Named moves, each a turn or a mirror, and the order they were made in; the first pair answered
let (before -> after):
[ 24  -5 -12   1  33   8  38  34 -13  15 -10  22  28 -19   2  21  39  24
   4  17  -3  -2  -4  28   2   7   6 -29  17 -16   7   7  20   5 -24   4
  27   6  12 -32 -13  26 -11  24] -> [  1  40 -38   9 -22 -21  22 -37   2 -12 -18  11  -7   9  -7  45  15  14
   5   2 -10   7 -21 -25  -6  -8  10  -6   1  13 -18  24  17 -41  11  -8
   7   9  13 -28 -16  10  21 -19]
[ 21  67  -2  57   0 -16  24 -20   9  11  20 -10 -35 -47  -5  14  17  -5
  25  -1 -19 -15 -23  -7   5   8  50 -38  23   0  -8   9  41 -13  -8   9
  17  30 -21 -14 -42  57  22 -14] -> [ 25  50   9  54  15  -7  25  -1   0  20  22  -6 -24 -52  -3  10  25   1
  22   3 -19 -21 -16   8   9  17  48 -45  28  -6   0  12  42  -2 -25  12
  20  28 -19 -19 -44  66  13  -6]
[-24  63  31 -17  18 -16   3  -3 -21 -13 -26 -35   1  17 -14  13  -5 -31
  -4  36   0   6 -13 -38  27  43  -4  19  10 -15  11  22  -1  -9  -3 -17
  17   9  -8   9 -24   5  24 -13] -> [-14  44  44 -22  34  -9   8  24 -26  -6 -23 -35  11   6  -7   4   2 -27
  -5  42   6   3  -6 -20  25  49  -5  10  15 -26  16  16   3  10 -22 -12
  31   9  -8  10 -22  16  13   2]
[ 18  -4  12 -24  40  -6  28  19 -36  30 -21  10  17  -8   8  -9  32  36
  17   3  21  -8  12   5  10  -8   6 -16  35  -1  -2   8  34   1  -4   9
  21 -11   2 -26 -39  23  16  26] -> [  1  28  -6 -14   1 -26  17 -32 -21   5 -25   1 -15   8  -5  11  14  27
  18  -6  13  -2  -3 -37   7 -19   9   1  23  24 -22  15  32 -37  23  -3
  11  -9   1 -28 -39  14  33  -6]
git (before -> after):
[ -5  -6  18 -21  -2  26  28 -35 -25 -11   7  38  34 -21  10  17   6   3
 -23  13 -28 -16  36 -16  12 -10  11 -17  19  -6  11   4   0 -15   5  10
  38  -1   7 -14 -64  -7   9  42] -> [-16  -5  29 -33 -20  24   5 -47 -20 -26  10  31  21 -15   9   1  -3   5
 -32   0 -24 -14  41 -24  17 -22  -9   3   9   2  14   2 -11 -18  11   4
  12  -7   6   5 -58 -29  13  30]
[-13   2 -13  -1   0  -3  24 -16   9   9   1  -1 -19  -4  18  10   6  -2
  -8  -6  21   4   8  12 -28  11   0 -18   4   5  -1  16  -1   5   1  11
  14  -8   2   4  -1  -8  -6   3] -> [-14   1  -3  -6   2  -2  14 -13  10   2  -1  -2 -23  -8  22   1   8  -2
 -15  -5  25   8  11  11 -27   6  -4 -17   9   5   3  14   2   9  -1   9
  10  -8   6  12  -5 -11  -6   6]
[-31 -40   4 -18  10   6  33  -3  20  26  -5 -22   7 -29 -25 -20  24  41
 -12  -4   9  38  18  15   0 -18 -14 -12 -14  28  34 -13 -43  20  -8  13
  31 -20 -28   6 -16  -2  10  16] -> [-41 -39 -12 -21 -25  -5  23 -24  27  16   0 -23  -7 -13 -32 -15   6  28
 -10 -13   4  42  -1   2   0 -24 -10  -7 -26  41  20 -12 -57  -3  14  17
  15 -20 -31   3  -5 -12   5   0]
[-21 -48  22 -30   9  26  35  38 -21  -3  21  14   8  -6  20 -37  -1   9
 -13   1  11 -19  -4  26   8 -18  -9 -19  32 -21  26  -1 -58  44  -6   2
   4 -21 -11   5 -16  11   9   5] -> [-40 -42   7 -33 -28  11  15   8 -13 -23  28   5 -10  19  13 -35 -21  -5
 -12 -17   2 -14 -19   9   8 -31 -13  -5  20  -1   8  -1 -78  18  20   3
 -19 -20 -14   9   0  -8   6 -21]
labod (before -> after):
[ -3  -4  -3  -7   1  -7  12  -5  -6  17  -2  -1  10  -1   0  16   5  -1
  12  -3  -8   5  10  10   6   0   5 -11  -1   9   1  19   4 -11 -11   5
  22  -4  -9  -9 -17  -3  12  -2] -> [-15 -13   3 -17  -6   3   4  -2  -2  12   1   3   6   4  -4  -2   0   0
   3  -6  -4  12  17  19   9  -3  -4  -7  -4  12   6  20   1  -7  -9   7
  20  -6  -6  -2 -15 -13   7  -5]
[  6  -6  -4  14   5   6  26   6   3  21  -3  14   7   4  -1  15  15   0
   3   7   3   6  -3   8   0  12   4 -14  13 -10   3  -1   7  -2   3  13
  32   3   5 -16  -7  17   2  17] -> [-12 -30  13 -17 -10  17   9  13   4  11   6  12  -1  10  -2 -12   1  -7
  -7 -10   9  16   9  25  12   3  -8   0   7  -1  16  -5 -19   2  -1  19
  23  -2  -2   7  -5   0  -8  13]
[ 24 -24   5  -1  30  13  32  36  -6  27  15   1  -9 -26 -10 -10  41   8
  14  -1   5  15  14  21 -21  11 -21 -36  21   0  18  -8   7   3  -9  10
  48   8 -27 -32 -37  40  12  20] -> [ 10 -45  21 -21  23  21  18  39  -7  18  18   2  -7 -21 -15 -30  34   2
   9 -13  12  23  26  35 -15   3 -34 -24  13   6  28 -11  -7  10  -5  14
  42   4 -32 -13 -33  17   9  15]
duz (before -> after):
[  8  -2  -6 -19  -8  -4  21  20  -3  23  -8  -4  -6 -18   7 -21   2  14
 -13 -26   0   5   7  25  17  23  11 -43 -22  18  24  17  16  27  -2  20
  11   9  28   0   0  17  22  14] -> [  2  -8  -7 -25 -17  -5  19  16  -2  17  -5  -3 -10 -19   3 -24   0  11
 -16 -29   4  11  10  25  15  19  10 -44 -22  19  28  21   5  21  -2  19
  16   8  24   4   0  14  23   9]
[ 23  31   0  15  29   4  18   6  -1  16 -36 -12  20   4  28  -1  24  27
  -3  21 -10   7  15   3  -8   3 -25 -26   8  -9 -31  16  31   6 -30  -5
  10   9  15   6 -16  37   7  15] -> [-16   8  17 -23   0  12  10 -21   6   7 -30 -13   3  17  20 -16   9  23
 -11  -4   1  39  34   6   1 -24 -45  -7   0  15 -11  26   0 -15 -20  -6
  17   2   2  28 -32   5  23  -4]
[-29  14 -30  24 -15  -1  22  -3  20  24 -16   2 -15  -7   8  16  23  32
  14  -4 -12  -3   8 -11   9  -4  15  -3   9   0  10  -7  20 -36  12 -22
  37  -9 -27  14 -31   3  24   7] -> [-50 -11 -33   3 -38  -4   5   1  20  10  -3   0 -28   9   1  -4   7  26
  11 -19 -14   1   5   1  19  -6   5   2  -2  10  10 -12  -7 -44  25 -17
  24 -17 -31  24 -14 -18   5  -4]
[  8   0  -4   2   9   4 -14  14   0   0  -5  -5   6  -7   2 -18 -17   2
   3   2  -3 -21  -3  -3   5   5   2  14   5  -5 -10 -11   0  11  -2   8
 -22   1  10  13  24 -11 -22   8] -> [ 14  18   1  15  23   1  -4   6  -1  10 -18  -4  14 -21   6  -4   0  13
   2  11   0 -16   9 -18   0   4   4   8  13  -5  -5  -3  21  20 -10  -4
 -14   4  12   7  10  -3   2  13]
Now pairs of rows:
(2 to 4 moves a pair)
[ -2 -18  24   6  16  13   9  27   4  14   0   6  16 -11   6  -9  15  14
 -11  -1  21  11  16  19   0   6 -24   6  13   4  21  -4   3  22 -16   3
   8  -7 -14  13 -18  -8   2  17] -> [  3   9  16  20  14   3  18  -2   6  14  -9   5  11 -10   9  15  16  15
  -6   4  22  13  14  -3  -4   8 -18   6  15   6  15  10  17   8 -11  -5
  12  -3 -11   3 -31  -2  26  14]
let then git then git
[-37 -24 -16  35 -42 -30  39 -46  13  25 -23  20 -36  31 -22  43  -6  -8
   4   6  -3  34  10 -39  -6  -9  40 -10  32  36  18  39   9 -70  -4   4
  29   5  -2   2 -23   4  38 -11] -> [-27 -39  39  18  17   8  35   8   0  25 -36  12 -12  -8  -1  -8  10  17
 -18  23  19  35  55  -9  -2 -17  13   0  52  20  60  34  28  -4 -52   1
  30   0   6  41 -43   1  43  19]
git then let then git then let
[-10   2  -2 -12 -33 -28  12 -37 -13  12  11   9 -33  47   8   4 -38 -11
  20  -7  14  -3 -59  29  -7  10  28  -9 -38  -2 -42   0   2 -24  33 -12
   3  27 -26 -28  37 -25   1 -26] -> [ 20 -14  12  -9  22  -6  12  30 -23  20   9   6  -3  21  23 -19 -24  -2
  18  15  15 -30 -57  60  -2  27  24 -16 -26 -31 -36 -21  17  32   6   4
  -2  29 -19 -17  51  -9 -27   2]
git then labod then git then duz
[ 33  15   2  28  29  35  32  28   1  34 -16  16  31  -4   1  32  12  18
   7  53  -3  11 -21  13  13  16  38 -60  -7   2  -8 -12  -1   3 -23 -14
  56  16   6  -5 -26  59  25  16] -> [ 45  24 -25  42  12  25   4  29   6  17 -10  11  27  15   0  33 -10   9
  17  49 -16 -11 -53   3  11  25  47 -50 -24  -8 -40 -31  -3   2  -6  -7
  14  20  11 -15  16  56   1   5]
labod then duz then git then labod
[-12 -39 -35   5   4  14   6  33   8  17  37 -10  22  22  -4 -19  -6   1
  -7  -2 -36  -3 -36   5  28  35  12  22  16 -53 -32  -1  -8  -6  26  24
  16   4  -3 -34  33 -12 -40  14] -> [-35  13 -13   7   1   2  18 -44  25   9   2 -16  -9  13  -3   3  13  28
 -15  -2 -18  27   5 -52  19   6  -3  45  25 -17  -8  35  22 -32  26 -13
  34   7   2 -11 -33 -23  47  -5]
let then git then duz then let
